One turning vector, and how many steps it has turned:
The counts run from 0 to 141.
[113  93  54 121 150 117 161 126  97 103 137 131 140  64 120 141 103 150
 146  89 101 168 120 144 147 137  87 158 171  97 152 126 138 129 136  86
 134 116 111 114 160 138 119 143 109 113]
34
[121 127 110 114 128 168 100 127 116 136 194 111 147  82  83 115 135 153
 144 110 174 194 131 115 118 123  97 160  94 135 130 177 137  85 106 136
 131 126 119 137 147 139 103 168  97 133]
122
[138 138  93 142 116 196 161 109 102  98  67 127 119 164 135 154 107 121
 109 148 121 115  85 102 126 113 111 157 124 112 148 104  89 138 176 101
 127  94 113 101 151 128 166 123 155 101]
64
[136 117  63 141 144 102 165  99 103 113 129 125 145  65 122 123 113 176
 126  87 114 174 110 122 140 143  90 134 167 111 162 111 109 127 159  97
 148  96  93 138 168 137 158 133 125 116]
33
[130 103  97 124 183 164 118 122 137 127 170 142 175 118  93 151 117 115
 135 100 134 168 165 160 147 136 106 165 161 104 118 140 164 102 124  72
 131 151 150 115 120 126 123 145  99 101]
26
[126 164 100 122 145 144 135  99  95 113 124 157 101 130 106  97 124 177
 131  94 168 145 120  93 123 106  73 120 123 146 128  79 107  98 164 141
 128  73 102 131 155 168 161 126 142 120]
31
[152 121 124 136 139 188 130 141 163 122 143 104 191 118 103 147 148  99
 114 158 131 164 118 151 131 134 133 155 115  94 144 173 137 114 111  70
 126 152 145  95 116  93 104 146  91  95]
88
[ 89 102 104 118 136 208 123  92 106 107 111 127 144 122 111 127  71 117
 132 141 155 166 108  88 128 100  86 188 109 118 139 156 126 143 127 111
 139 123 118 116 162 169 136 142 138 132]
62
[ 99 149 128 151 137 103 110 112 165 129 189 136 168 115 102  98 165 140
 105 120 146 197 159 110 127 162 128 112 151 159 124 137 146 110 123 137
 145 145  91 166 114 132 114 100 110 176]
112
[117 150 114 131 131 115 160 162 121 168 130 116 129  99 131  95 157 166
 122  58 117 146 151 152 137 192 104 134 153 131 153 116 134 102 122 144
 117 110  99 126 121 118  76 156  81  86]
6
[125  99 105 144 118 164 150 131 120 117 114 100 157  77 136 148 107 113
 127 111  89 184  99 137 152 156 124 173 142  69 177 156 106 145 143 100
 130 135 106 122 141  94 122 135 123 104]
96
[135  92  74 161 125 144 175 164 138 113 104 125 112 138 122 181 129 105
 121 198  83 101 150 144 151 130 147 151 156 128 101 152 148 154 119  89
 131 134 114 113 125 114 104 119 100 124]
45
[121  97  48 123 136 136 138 146  80 109 151 117 120  92 119 182  96 120
 137 107 111 144 132 148 135 137  91 181 156  93 149 144 127 116 121  81
 118 130 118  91 159 122 112 156 105 110]
35
[187 155 107 151 160 179 150 128 150 123  90 142 141 168 100 141 128 132
  99 157 144  98 131 154 137 112 130  97 125 105 132  92 108  93 143  86
 125 110 146  82 105 106 148 107 129  74]
56
[121 113 101 129 116 142 142 127 109 113 128 106 146  52 117 131  93 149
 132 104 121 199 102 131 151 137 112 140 114  59 186 143  72 125 140 128
 131 115  86 117 149 108 127 119 138 129]
95
[162 199 121 125 137 143 142 151 138 114 141 173 108 128  99 132 181 135
 135 130 140 128 134 169 138  99 116  95 123 101 131  91 134  74 162 101
 102 101 136  95 103 128 120 127 116  84]
118
[145 149 107 167 109 123 184 169 133 128  82 151  79 139 121 132 150 155
 115 148  79 119 157 149 165 145 146 102 145 119 116 103 107 136 165 150
 118  91  92 152 120 109 140  92 142 110]
13
[154 183 117 123 136 164 167 141 146  96 123 184 126 135 106 147 188 113
 146 165 112 137 132 166 138  89 123 126 140 110 123 110 151 112 190  94
 104 103 135 117 114 153 142 130 134  86]
117
[102 124  88 162 119  85 165 122 116 141 109 116 122 108 133  86 131 190
 108 122 118 143 144  80 124 159 105 112 159 182 129 119 119 140 118 155
 155  90  71 158 155 152 113 114 113 154]
41
[104 134 121 115 116 204 134 171 107 136 105 126  92 148 136 163 114  85
 121 118 104 123 130 149 148 141 114 189 123  80 153 134 125 114 133 122
 101 141 124  80 116 105  86 156 119  91]
98
[117 103  76 166 159  82 130 168 123 125 146 158  99 108 114 146 100 147
 125 100 106 153 185 167 169 157 129  92 168  92 131 106 108 123 131 128
 128 132  88 116 115 105 114  85 128 144]
138
[132 130 104 128 100 192 115 119 107 133 167 102 141 100  90 136 140 151
 132 143 149 195 116  98 110 125 105 181  84 143 119 189 118 106 121 124
 134 123 120 151 154 133 141 167 110 131]
123
[174 137 100 135 154 196 145 139 140 104 100 150 123 155  96 150 111 115
 125 191 141 104 135 149 146  78 127 117 115  94 119 115 116 120 141  78
 121 116 143  82 109 126 146 109 142  92]
55
[146 145  78 136 132 111 139  96  94 107 132 138 128  88 111 116 116 190
 126  88 149 164 103 106 125 128  82 110 137 129 149  92  88 104 165 123
 134  75  97 136 160 142 176 118 142 128]
32
[142 163 121 144 161 141 153 119 155 106 108 183 127 133  97  99 134 163
 132 138 131 157 163 143 162 103 110  92 144 131 102  89 134 127 183 130
 133  92 114 155 115 164 169  92 165 117]
22
[101 176 145 150 103 183 135 143 124 159  87 114 103 186 154 112 154 122
  91  94 125 116 127 105 127 186 132 149 133 144 151 102 116 108 146 158
 115 118 108 131 110 107 111 144 117  87]
100
[133  93  79 170 152 101 126 156 139 137 163 128 132 116 103 159 107 126
 104 116 108 156 193 162 156 182 146 119 175 105 122 127 124 123 122 113
 137 167 104 130 108  87 112  97 112 137]
139
[134 148 121 153 118 198 109 129 141 122 132 157  99 179  85 130 134 139
 110 193 149 147 167 102 135 108 130 133 105 165  71 139 124 113 146 145
 125 121 121 152 109 137 164 106 148 146]
20
[114  99  93 150 118 159 120 157 103 169 156  81 116 120 112 138 111 148
 105  96 124 161 163 124 136 186 126 175 123 140 124 164 125 116  94 139
 134 147 102 137 140  89  94 166  86 130]
131
[131 133  87 125  87 186 147 114 107  98 141 113 134  95 115 159 153 131
 131 160 110 185  87 107 124 122 113 187 113 114 130 176 121 133 164 110
 123 106 113 146 164 133 162 160 127 121]
1
[170 129  83 147 173 114 127 118 141 108 161 157 149  93  89 131 117 152
 125 109 136 176 161 164 153 130 121  90 154  83 131 104 107  95 154  93
 136 128 115 115 118 108 156  92 135 121]
24
[141 149 105 147 137 148 144 180 135 137 106 149  83 184 109 139 146 128
 106 180 138  57 177 148 132 116 138 106 132 150 107 114 140  98 114 116
 118 118 123  89  94 118  80 118  99 109]
47
[120 125 100 158 147  93 166 157 133 123 101 173  89 104 119 116 107 160
 131 108  93 142 180 160 179 140 121  92 169 108 125  95 120 139 158 150
 131 105  92 142 116 133 119  86 145 134]
137
